The same turns and mirrors carry the whole set onto itself, and each row onto the other rows of its family. Which rows share a family with each named row? Give them in list order.
These 36 rows form 12 families of 3 rows each.
k_518: [ 10   2   0   2 -10  -4  -1  -3  -1   0   5  -4   5  11  26   4   7 -15
 -20]
k_96: [ -3   3  -8  11  -2   8 -12 -14  -7   1   1 -22   1   5   6   4   2  -2
  -3]
k_418: [  5   1  -3   9   4  25  -2  -4   3  14 -12  -7   5  -7  13  -7   9 -12
   1]
k_669: [  1  21 -17  -9  -2  10  -4 -15  20  -8   3  -5 -11  -3  11  -4  21  -6
  -1]
k_723: [ 19  18   1   0   2  11   9   3  -8   9   1   5  -6   5  26 -12  17  -3
 -17]
k_685: [ 10  25 -19  -9  17   6 -10  -4  11  -4   4  -4  -8   4   8   4   5  -1
  -2]
k_667: [  9  26 -12  -9 -16   5   5 -15   4  -7  10   6 -12  10  10  -3  13   0
  -4]
k_247: [  5   8 -15  -7   6  21  -9 -17  13   0  -4  -6  -4  -5   8  -4  13  -8
  12]
k_682: [  9  11 -14 -18   9   7   7 -20   1  -7  12  -8  -5   2   5  -2  22  -2
   8]
k_488: [  4   3  -4  -4  -5  -8  -8 -17   4  -2   4  -9   4  11  18  11   8 -18
 -13]
k_829: [ 11   3   1   3   3  13  18   4 -16   8   2   2   2  -1  13  -3   8   2
 -16]
k_851: [ 16  21 -10   3  11  12   0  15   2   3   3   1  -3   4  18  -4   3   0
 -13]
k_666: [  7   5  -6  13 -11  13  -3   5 -11  -3   7 -12  -2   6  18  -7   1   5
 -10]
k_443: [ 14   2 -14 -15   8   4  -3 -18  12 -13   5   9 -10   0  11  -6  16  -5
  -7]
k_361: [ -2   3  -6  -4  14   5   4 -23  -8   8  -2 -10   2  -1  -2  11   9  -4
  -4]
k_135: [ 12  12 -15 -18   4   9  10 -12  -3 -10  12   4 -10   1   7   0  12   9
  -2]
k_426: [  4  17  -8   7  21   7  -7   0   3  12  -6 -10   3   2   7   7   2 -10
 -10]
k_861: [  6  11 -16  -2  -8   9 -10 -10  -1 -14  12 -13  -9   8  11  -3   5   8
   1]
k_277: [  1   1   0   3  13   8  10 -13 -10  14   0 -15   9  -1   5   1  17 -13
  -3]
k_544: [ 17  -4  -2   3   4   9   7   2   0   0  -1  12  -2  -2  20 -13  12  -8
 -21]
k_961: [ -6  17  -5   3  -6   2  -1 -27   0   9  -4  -8  -1   7   0   9  10 -13
  -5]
k_357: [ -7  11  -3  10   3  11  -2 -12  10  12 -10 -14   3  -6   9   0  17 -18
 -11]
k_778: [  5  17   2  12 -16   9  11  -1  -8  11   0   3   0   8  14  -4   8  -8
 -17]
k_402: [ 20  18  -1   8  -1  22  14   3 -10  -3   2  -3   0   6  12 -12   4 -14
 -12]
k_928: [ 17   7  -3  -3   1  14  19   6 -10   1  11   0   0   2  18 -13  19  -1
  -7]
k_969: [  6  15  -3   6  10  16   2 -20  -6   2  -5 -16   3   5  -3   2   4 -23
  -4]
k_284: [ 16   9 -11  -2  -3  27   2   3   8  -1   0   4  -5  -5  20 -15  12  -2
   4]
k_614: [  8  16  -5   6  -9  17   8   8   9   2   1   1  -5  -4  23 -14  18  -6
 -16]
k_301: [  3  12   2   3  15   4  -3 -20  -5  19 -10 -10   1   3  11   4  16 -15
 -11]
k_508: [ 12   7  -8 -10 -11  -5  -4  -9   5 -11  11  -1  -2  12  24   4   9 -10
 -13]
k_286: [ 18  24 -14 -10   3  17   4 -16   1 -17   8  -4 -10   7   3  -6   8 -11
   2]
k_868: [ 13  23 -12 -18   9   4  -4 -22   5  -3   5   0 -13   6  15  -2  21  -2
  -1]
k_852: [ 13   5   7  -5 -13  10   6   3  -8  -1   7   8  -5  -9   3  -4  12 -12
 -19]
k_378: [  3  -7  -3   2  15   3  -4 -20   4   6  -8  -1   3  -3   6   1  12 -18
 -14]
k_833: [  2   2   7  -5  -4   5  -2 -14  -5   4   0  -3  -1 -10  -7   7  12 -20
 -14]
k_803: [ 10   9  -2 -18  -9   6  -2 -13   1 -10  10   5 -11  -8  -4   2  15 -10
  -8]

Same family as k_518: k_488, k_508
Same family as k_247: k_418, k_284
Same family as k_544: k_443, k_378
Same family as k_778: k_667, k_961
Same family as k_361: k_829, k_135
Same family as k_301: k_723, k_868
Same family as k_669: k_357, k_614
Same family as k_666: k_96, k_861

The same turns and mirrors carry the whole set onto itself, and each row onto the other rows of its family. Which rows share a family with each named row? Give them in list order.
These 30 rows form 5 families of 6 rows each.
k_977: [-3  2 -7  4  0  3 -6 19]
k_422: [-19 -13   6  -1  -3   6   7  -2]
k_203: [-13  -4   3   1 -12   8  13 -12]
k_382: [-10  -1   4  -3 -16   8   9 -14]
k_55: [  5   9 -10  -1 -13   2  11   9]
k_353: [ 3 13 13 -1 -8 -3 -2 -6]
k_691: [-18  -7  -6  -3  -2  13  -2   5]
k_177: [  2   3  -8   7 -12  -6  14   8]
k_658: [-3 -4 -3  6 -3 -7  7 18]
k_345: [-2 -5 -5  6  2 -7  0 16]
k_433: [ -2   0   6  13   4   1 -13  -2]
k_899: [ -2  -3  13   7   8   1 -10  -2]
k_675: [ -5  -4 -12  10  -1  -5  -1  12]
k_150: [-19 -12  -4   4  -2   7  -2  -6]
k_976: [-1  0 18  9  3  0 -6  1]
k_543: [  2   4  -8   0 -18  -4  12   6]
k_558: [ 9 14 10  2 -7  8 -1 -5]
k_902: [  9  11  10   6 -11   0  -1  -5]
k_858: [ 6  9 14 11 -6  0  1 -7]
k_458: [  0   9  -5  -4 -14  -9   9   8]
k_46: [-14   2   4 -10 -13   3   9 -10]
k_757: [ -9   2   0  -6 -13  14  10 -10]
k_659: [-17 -11   0  -4   3  13   1   0]
k_11: [-2 -3 -9  2  3  0  2 18]
k_275: [ -6   3   9   5   4  11 -15   2]
k_106: [-17 -14  -1  -1   0   5   4  -1]
k_31: [-10   8   0  -8  -6  12   7 -13]
k_171: [ -2  12 -12  -5  -9   2  12   5]
k_481: [  0   1  10   5   8   7 -11   3]
k_395: [ 7 19  4  0 -3  4  0 -4]

Same family as k_382: k_345, k_899, k_543, k_902, k_106
Same family as k_11: k_55, k_558, k_757, k_659, k_481
Same family as k_395: k_977, k_691, k_275, k_31, k_171

The same turns and mirrors carry the whole set onto itself, and each row onto the other rows of its family. Which rows share a family with each named row? Give them in list order.
These 40 rows form 8 families of 5 rows each.
k_348: [ 15   0  -3   9 -10  -2   5   9 -14 -19   9   1  -2  -9 -10  10  -3  11
  -3 -10]
k_651: [ 22 -17 -15   1  -6   0   5   9  -5   9  18  -2  -1   3 -17  19  -1   6
 -13  -3]
k_547: [  5   2 -10  13 -11  -2  -2  -5  -5  -1  10   6   1  25   3   2  18 -15
  -8  14]
k_582: [  7 -10  -2   1 -14   4   0  17  -7 -11  15  -8   1 -11  -5  12   2   8
 -15   0]
k_760: [ 22  -2 -15  12   2  -7   1  -4   9  15  18   9   0  18  -2   4  -6  -7
  -9   2]
k_62: [  1  -5 -10   7  -8   3   7  11  -6  -9  11   2  -2 -16  -2   5   7  15
  -6 -10]
k_597: [ -2   7 -10   1 -18  11   0   3  -5 -23  -1  -1   3   9   5   5   9   1
  -5   6]
k_377: [ 19  -4 -19  16   6  -4   0  -6   2  10  22   6   3  21 -10   2  -4   0
  -8  13]
k_108: [ 14  -8 -14  12   1 -18   0  -9 -10  17  15   9  -3  13  -2   5  -6   1
 -11   3]
k_226: [ -3   1  -2   7 -21   1  -5   5  -8 -15   9  -6   0   5  10   1  12  -1
 -10  10]
k_783: [ 13 -19 -20  15  -2   2   3   6  -3  11  21   1   3  -2 -10  15  -9   7
  -8  -5]
k_429: [  8  10 -12   9  -5  -1  -2  -4   2 -11   7   6   5  27   0   1   1 -12
  -6  18]
k_890: [ 12 -23 -16   9   3  -1   2   7  -1   7   6  16   2   4 -14  18  -3   5
 -11  -7]
k_100: [  1  -7  -2  11 -10  11   2  14 -11  -9  17   4   1 -11  -4  12   0   9
  -6 -10]
k_212: [  3  -2  -8   4 -12   4   7  14 -14 -13   6   0  -3  -9  -6  14  -2  14
  -3  -5]
k_214: [ 20 -16 -20  17   2  -2   8   4  -2   3   5   6   6  -5 -12  21   2  -2
  -8  -8]
k_608: [  9 -19 -15   3   0  -1   5   0 -10   9   7  10   3  -5 -10  18   6   7
 -14 -11]
k_924: [ 13 -13 -16  12   3  -2   9  14  -6   9  10   5   1  -3 -11  23  -7   3
  -7  -1]
k_6: [  7   0  -2   9   2  -6  -7  -9   3  -1  10  11   8  19   3   0   5 -15
 -20  11]
k_380: [ -3  -6  -7  -1 -20   9  -7   0  -1 -17  -4   4   0   8  10   3   3   9
 -11   1]
k_896: [ 10   8 -12   7  -8   2  -3  -9   8  -9  13  10   2  24   2  -7   6 -13
  -7   5]
k_476: [ 13 -10 -20  14  -2 -13  -3  -8  -2   9   8  13  -4  25  -3   3  -8   2
  -6   8]
k_237: [ 24  -3 -22  20  -3 -14   1 -10  -3   6   9   1  -1  16  -3   5  -6  -2
  -4   8]
k_145: [  8   8 -11  10  -4  11  -3 -10   4  -4  10   7   5  25   3  -2  12  -5
  -9  15]
k_66: [ -3   6 -11   3 -18   7   0  -1  -1 -22   9   4   1   4   4  -6  13   2
  -4  -4]
k_146: [  3   2  -2  11  -1  -4  -6  -3   3 -12   3  16   3  22   2  -4   6  -5
 -12  15]
k_694: [  1  -1  -8  -6 -20   5  -9 -11  -4 -15   5  -1   3  11   9  -2   4   1
 -16   1]
k_916: [ -1   8  -2   6 -18  15  -3  -1 -10 -15   9   1  -2   7   8   1   9   7
  -4   1]
k_847: [ 18  -5 -22  14   0  -9   2  -1   0  12  11   5   2  20  -5  12 -10  -7
  -5  11]
k_75: [ -1   5 -14   7  -3   1  -5  -8   6 -10  13   7   7  26  -4   1   9 -13
  -8  11]
k_962: [ 16  10  -4  15   1  -2  -2  -6   5 -15   3   6   7  16   1   0   8 -12
 -11  14]
k_326: [  3  -3   1  -4  -8   0   1   4 -15 -18  13   6   0  -6 -11   4   3  13
 -13  -9]
k_564: [ -2   0   0   4  -2   3   5  13  -9  -8  11   0  -4 -11  -4  13   4  17
  -7  -4]
k_578: [ 14  -2 -15  10   0 -10  -2  -4   1  11  22   6  -1  23  -9   9 -12  -7
  -6   4]
k_358: [ 10 -13 -12   7   0   1   3   8   0  16  14   3  -1  -2  -5  24  -7   5
  -9  -8]
k_218: [ -9   6 -14   0 -16   5  -2  -4  -5 -17   7  -4  -1   8   5   0  12   9
  -4   4]
k_67: [ 21  -5 -16   9  -2  -8   4  -3  -6  13  18   7  -3  24 -15  10   7  -7
  -7   7]
k_860: [ 16 -12 -14  12   3  -4   8   9   2  14  15   6  -2  -8  -5  12  -4   9
  -9  -7]
k_94: [  6  -9   0   2  -9  -1   1  11 -11 -14   9   9  -6  -4  -9   7  -8  18
  -8  -8]
k_343: [ 10   3 -11   4 -22  10  -2  -5  -2 -20  -4  -4   2   4   9   7   7   2
  -7  -2]

Same family as k_145: k_377, k_783, k_100, k_916
Same family as k_896: k_760, k_62, k_66, k_860
Same family as k_358: k_75, k_564, k_578, k_218
Same family as k_326: k_108, k_608, k_6, k_694

The same turns and mirrors carry the whole set onto itself, and each row onto the other rows of its family. Which rows share a family with each named row? Give them in list order.
These 15 rows form 3 families of 5 rows each.
k_700: [  2 -14 -10  12  -5   5   8   1   5   3   5  -2  -2 -15   8  11   0  -5
  -9  -9 -16  -5  -7 -13   7   3]
k_113: [-12  -3  -6   0   0  11   0   2  -5  -6   0  16  -4  22   1 -11   8   2
   2   5  -3  11  -9   0  -1  -1]
k_502: [  6   0  -8   3  10 -12 -17  -5  11 -10  -2 -14  11  -4   8  -1   3  -4
  -4  -5  -9   2   1   4 -20  -2]
k_788: [ 12  -7  -6   3  -3 -13 -17   2  -6  -2 -14   1   6  14 -15   0  10  -9
   1 -12  -7   6  -2  12  -2  10]
k_235: [  6   2  -3  -2   3  -3 -14 -10  14  -3  -5 -11  10  -6  -2   3  -3  -2
  -3  -9 -17   4 -11  17 -18  -1]
k_219: [-17  -3  -5  -1  -8   2 -16   1  10  11   6   6 -11   7   1   5  -5 -14
  10  -3  -3  -4   3 -12  15  -6]
k_469: [  7  -1   1  -5  -4  -2  -4  -3  -3   1 -12   9   3  15 -18  -7   7  -5
   1 -11 -10   8 -10  18  -3   9]
k_877: [  4   4  -6   4   0   0 -15 -10  12  -9   3 -14   7  -5   7  -1 -11  -6
  -6   0 -20   1  -9   6 -17   2]
k_785: [  0 -15 -10   6   5  -2   0   1   1  -4   3  -3  -1 -19  10   7   9  -5
 -14 -19  -8  -8   4 -12   3   3]
k_169: [ 13  -7   2   0 -11   4 -17  -4  -5  -3 -12   6   0  12 -10  -4   4  -8
   1 -12 -15  -1  -8  17  -4  14]
k_154: [-23   1  -6  -1  -8   4  -6  -1   4   9   4  -1  -6   0   4   8  -3 -10
   3 -16  -4  -8   4 -14  18  -5]
k_370: [-14  -2 -15   1   5  -3  -3   3 -12 -11   2   9   0  21  -8  -7  10  -3
  -6   0   2  16  -4  -5   6   2]
k_439: [-20   6  -5  -4  -2   5   5   0  -5   0   1  11  -2  22  -7 -11   4  -3
   2  -2  -1   8  -4  -4   8  -2]
k_764: [-20  -1  -9  -4   1  -5 -20  -2   2  -1   9   2  -8   2  -2   3  -1 -16
  -1 -13   1  -3  10 -15  16  -1]
k_161: [ -5  -9  -9   6  -1   6   3  -4   7   1   2 -10   4 -20  12  14   1   1
 -10 -18 -16  -5  -7  -5   0  -3]

Same family as k_785: k_502, k_788, k_370, k_764
Same family as k_161: k_235, k_469, k_154, k_439

The same turns and mirrors carry the whole set onto itself, and each row onto the other rows of its family. Which rows share a family with each named row? Give them in list order.
These 32 rows form 4 families of 8 rows each.
k_706: [-15  16  -3 -14 -14   2  -4  13  -1  -1  12 -15  24   7   4   0   9  -4
   0]
k_23: [-16  16  -7 -10 -20  -5   3   8  -7   1  10 -11  22   2   8  -2  14  -8
  -1]
k_823: [  5   3   5   5  14   6  -8   1 -13 -13  10   9 -10   6  13  12   4 -10
   1]
k_352: [ 11   6  -2   3   7   2  -4   0  -8 -16  11  10 -15   3  13  11   7 -15
   3]
k_640: [-13  14  -9  -7 -14  -4   1  11   0  -3  12 -13  25  10   2  -2  10  -4
   0]
k_650: [  4   1  -2   7  10   1  -2  -4  -9 -13   7   7 -13   2  15  11   5 -16
   3]
k_119: [-15  15  -3 -15 -15   1  -2  14  -1  -2  13 -14  24   8   4   1  10  -3
  -2]
k_410: [-21  17  -8  -9 -16   0   3   9  -6   1   8 -12  23   3   6   0  12  -9
   1]
k_720: [  9   4   9   3   7   1  -8  -3 -11 -16   9   7  -9  -2  17  13   9 -12
   5]
k_898: [-13  16  -7 -11 -15  -3  -5   8  -9   4   6 -18  25   6   8   1  10  -8
   0]
k_907: [ 12   7  -1   2   6   2  -7  -2  -8 -14  10   9 -14   2  14  11   7 -16
   5]
k_44: [ 10   3   7   4  10   2 -11  -1 -14 -13  11   8  -9   4  16   9   6 -11
   2]
k_970: [  8   3   6   4  12   2  -7   1 -14 -14  12  10 -10   6  15  10   5  -9
   0]
k_29: [  8   6  -3   3   9   5  -4   0  -7 -15   9  10 -15   3  12  12   6 -16
   5]
k_279: [-11  14  -7 -11 -17  -7   0  11  -9   2   8 -16  24   8   9   2  11  -6
  -4]
k_985: [  7   5   6   5  14   6 -12  -1 -13 -12  10   8  -9   5  14  10   4 -11
   4]
k_872: [-11  14  -8  -7 -15  -6  -2  10  -1  -2  12 -14  26   9   4  -4  11  -5
   1]
k_297: [-18  18  -7  -9 -18  -2   0   7  -7   2   9 -13  23   1   8  -2  13  -9
   2]
k_653: [-12  15  -2 -15 -16   0  -5  12  -2  -1  13 -14  24   7   6  -1  10  -4
   0]
k_952: [  9   8  -2   3   8   5  -8  -2  -7 -14   9   8 -14   2  12  11   6 -17
   7]
k_115: [  7   1  -1   6   9  -2  -3  -4 -10 -13   8   7 -13   1  17  10   5 -16
   3]
k_38: [-19  16  -8 -10 -17  -2   6  10  -6   0   9 -10  22   3   7   0  13  -7
  -2]
k_17: [  4   5   8   4  11   7  -8  -4  -9 -16   8   6 -10  -2  14  15   8 -13
   7]
k_826: [  7   2   7   3   9   1  -2  -1 -10 -18  10  10 -10   0  16  14  10 -10
   1]
k_563: [-16  14  -9 -11 -14  -3   3  13  -8   2   7 -15  23   9   6   4  10  -6
  -5]
k_676: [  2   3   7   4  12   5  -2  -1  -8 -18   9   8 -10   0  13  16   8 -12
   3]
k_698: [  6   2  -1   7   9  -1  -5  -5 -10 -12   7   6 -13   0  17  10   6 -18
   5]
k_321: [-15  15  -9  -7 -12  -2  -1  10   0  -1  11 -15  26   9   2  -2  10  -6
   3]
k_367: [-18  16  -9 -10 -12   0   0  11  -8   3   5 -17  24   8   6   4   9  -8
  -1]
k_355: [-12  15  -8  -7 -15  -4  -4   9  -1  -1  12 -15  26   8   3  -3  10  -6
   3]
k_786: [  4   2  -1   7  11   1  -5  -5  -9 -12   7   6 -13   1  16  11   4 -17
   5]
k_835: [-12  14  -3 -15 -16  -1  -3  13  -2  -2  13 -14  23   7   5   0  10  -3
  -2]

Same family as k_321: k_352, k_640, k_907, k_29, k_872, k_952, k_355
Same family as k_898: k_720, k_279, k_17, k_826, k_563, k_676, k_367
Same family as k_653: k_706, k_650, k_119, k_115, k_698, k_786, k_835
Same family as k_410: k_23, k_823, k_44, k_970, k_985, k_297, k_38

